X: 3 groups of rows, each row roughly a mix of its group's hidden directions
X (100 x 10)
[[ 16  20  -3 -22 -33 -10 -31   8 -14  -9]
 [-16 -29  15  21  25 -21  -2  16   5  22]
 [-10  -7   4   2 -41  31   8 -12  -1  24]
 [-16 -35 -12  21   2  16  16 -21  17 -17]
 [  5  18 -20  -9 -15 -26 -20  31 -13 -18]
 [-40 -18 -25   1  10 -18   4  13 -21   2]
 [ 21   4  -5 -22 -31 -29  12  -7 -15  18]
 [-37   9  16  25   1  22 -14   1  19 -13]
 [-12  -3  -4   1 -46  26   5  -5  -5  23]
 [-34   6  13  22   9  28 -18   3  19 -12]
 [ 30  38   6 -26  -2  -8  -4   3 -20  -5]
 [ 27  28  13 -11  -4  -4   9  13 -30  24]
 [-34  12  15  20  12  23 -18  -3  18 -18]
 [-35   6  16  31  -4  14 -22   5  18  -9]
 [ 10  21  13 -28  -4  20 -11 -36  13 -10]
 [-34  -4   9  10  25   6 -18  15 -27 -14]
 [-15 -25   6  21  21 -29  -8  26   2  14]
 [ -2 -16  -8  24  20 -25  20  32 -13   7]
 [ 38  -7  -8 -30  16  -7  22  -5 -16   8]
 [ 20  31  12 -29   3  17  -6 -27   4 -11]
 [ -4  -1   2   8  48  20 -15  -1   8 -22]
 [-32   7  17  29   3  14 -22   6  20 -15]
 [ 22  21  18 -13  38 -25  -5   6  -6  -2]
 [-24 -29 -14  23  -5 -22   1  30   3   3]
 [ 34  -4 -11 -28 -11 -22  21  -2 -16  13]
 [  9  -7  -1   3  54  12 -14  -1   0 -16]
 [-26 -25   1   4   5  15   7 -20  36 -16]
 [-26 -34 -25  -9  10 -11  24   3  13   8]
 [ -7 -11   2  14  43  31 -10   9  10 -11]
 [-12  -8  -2   0   9  37   9 -23  33 -16]
 [-33   8  15  28   3  13 -25   6  19 -13]
 [ 35  16  34   2 -15  11   7 -22   4  -8]
 [ -3 -49  -7   9  29  -3  14   1   2  -4]
 [-29 -37 -11  25   0 -10  -7  16  14  -1]
 [ 26   7 -14  -3 -28 -11  21 -10  30  15]
 [ 13 -13 -18 -12 -34  -8  24   5 -15  27]
 [ -5 -30  12  25 -10  -1  14   0 -17  36]
 [-17 -32 -10  27   1  23  25 -15   8   3]
 [  4  11   1 -13 -39  31  -3 -26  -5   9]
 [  4 -19  27  -2  37  19 -17  -8 -15 -13]
 [ 27  14  36  -7  -3   8   5 -32  14   0]
 [ 22 -11 -17 -16 -27 -20  21   0 -18  22]
 [ -1  37  10  -8  10   1 -41  -5 -11   9]
 [ 38  -6  -9 -32  12  -6  23  -2 -14   8]
 [  5 -42   8  12  27  -5  12 -11 -21 -11]
 [-17   3  -1   0 -42  22   5  -5  -8  30]
 [ -1   7   8  -3 -35  23  15  -7 -15  34]
 [-28 -27   0  -5  43  -2 -13  -2  -3   4]
 [-29   5  18  24  17  26 -16   4  19 -15]
 [-34   2  12  36 -15   2 -18  10  18  -8]
 [-21 -38  -8   5  32  -5  -2   5 -23  -6]
 [-19 -25   0  17  14 -33 -19  24   4   8]
 [ -9  -1   6  13 -11  20  32  -8 -15  39]
 [-31   6  11  23  20  25 -21  -1  15 -17]
 [  1   0  21  -5   6  31  29 -30  14  14]
 [ 33  -4 -10 -29 -13 -18  25  -3 -16  14]
 [-14 -17 -11  24  25  28 -11  21  16 -14]
 [ 35 -13   5   6 -21   2  32 -10  25  -3]
 [-14 -39   8   3  29  -6  11 -12 -24  -9]
 [-35 -20   1   3  28   3 -10  11 -28 -12]
 [  4   5 -23  -3 -16 -31 -16  29 -13 -23]
 [  7  -9  17  17   6  -1  25  10 -21  41]
 [-23   0 -11   5 -51   3   4   5   2  15]
 [ 14  25  15 -13 -19  23  12 -13 -17  29]
 [-24 -13 -21   1  -3  -7 -21  -3  26 -35]
 [-32   8  17  27  15  16 -23  -4  15 -15]
 [ 37   8  -8 -40   3 -15  10  -5 -10   3]
 [-27   0  -3  22 -45 -10  -9   7   5  10]
 [ -4  34  12  10 -40   9  12  12  -7 -15]
 [ 35 -11 -14 -24  -2 -16  21  -3 -21  18]
 [ 26  -7  24  -8  -1   4  22 -31  26   4]
 [ 27  35  24   9 -18  15 -16   1  -8 -11]
 [ 13  45   8  -1 -21  12 -24   8  10   3]
 [ -8 -23  10  27  22 -18  12  17 -11  28]
 [ 29  34  17  -6 -17  15 -10  -7  25   4]
 [ -8 -38   4   5  43   4  -9   1  -7  -5]
 [  7 -32  20  16  24  -2   8 -12 -27 -17]
 [-25   9 -20  -6  18  -9 -36  14 -21  10]
 [  1 -15  -4   4  40  34 -19   9  -1  10]
 [ 42   3   2 -28  14 -26   5  -3 -11   3]
 [ 15   3   0   0  47 -21   1  11   4 -24]
 [ -4  13   5 -18 -38  25 -13 -26   3  11]
 [-32 -16 -25 -10  26  -6 -19  15 -14   7]
 [ -1  44  12  -1 -38   3   4   1   5  -2]
 [ 27  -1 -11 -23 -25 -30  14  -2 -16  15]
 [-35   8  14  31  -5   8 -21   4  18 -15]
 [-11  -4  10   9  42  37  -4  -2   8  -9]
 [-37   6  13  31 -16   6 -21   4  16  -7]
 [ 21  33  14  13  -5  10 -34   8 -18  -8]
 [ 22  43   8  -6 -24   6 -16  -4  14   8]
 [ -2  -9  19  13   0 -12  12  11 -20  46]
 [-18 -27 -15  16 -38  21  10  -8   3   3]
 [ 29  28  34   5 -19  11   1 -15   3  -9]
 [ 24 -15  34  24  10  11   9  -9 -11 -22]
 [ 15  15  -1 -17  21 -23 -28   2   6 -32]
 [ -9   0   7   9  47  24  -8  -6   7 -21]
 [-27 -33 -10   5  28  -3  -3  11 -26  -8]
 [-21 -15  -1  11 -35  24  15   4   2  27]
 [ 19  -7  27 -13   1   7  22 -31  27   3]
 [ -7 -43   3   7  23 -11  19 -14 -19  -7]]

which group is each row in? (one row of each group first)
[ 13  34  10 -21  -5 -18 -14  18 -20  20]
<67>
[ 26  -1 -13 -22 -25 -30   8  -5 -18  18]
<74>
[  1 -43   2  14  18 -13  23  -8 -20 -10]
<6>

[-21 -13   0  -1  15  23   2 -13  41 -18]
<67>
[ -3  36  -4   5 -18   3 -26  19 -28  -6]
<6>
[ 29  32  10 -26   5  14   1 -23  -6 -12]
<67>
[ 34   0  -7 -30  34   3  13  -3  -6  -9]
<74>
[-28  14  10  19 -39 -18 -14  -2   8  -1]
<74>
[-34 -11 -34  -4   0 -23   2  12 -19   9]
<6>
[ 24   4  -4 -25  44   4   0 -14  -9 -12]
<74>
[  0  -7  33   2  35  19 -22  -7 -12 -13]
<6>
[  6  24 -22 -19   0  -5 -13  12  10 -41]
<67>
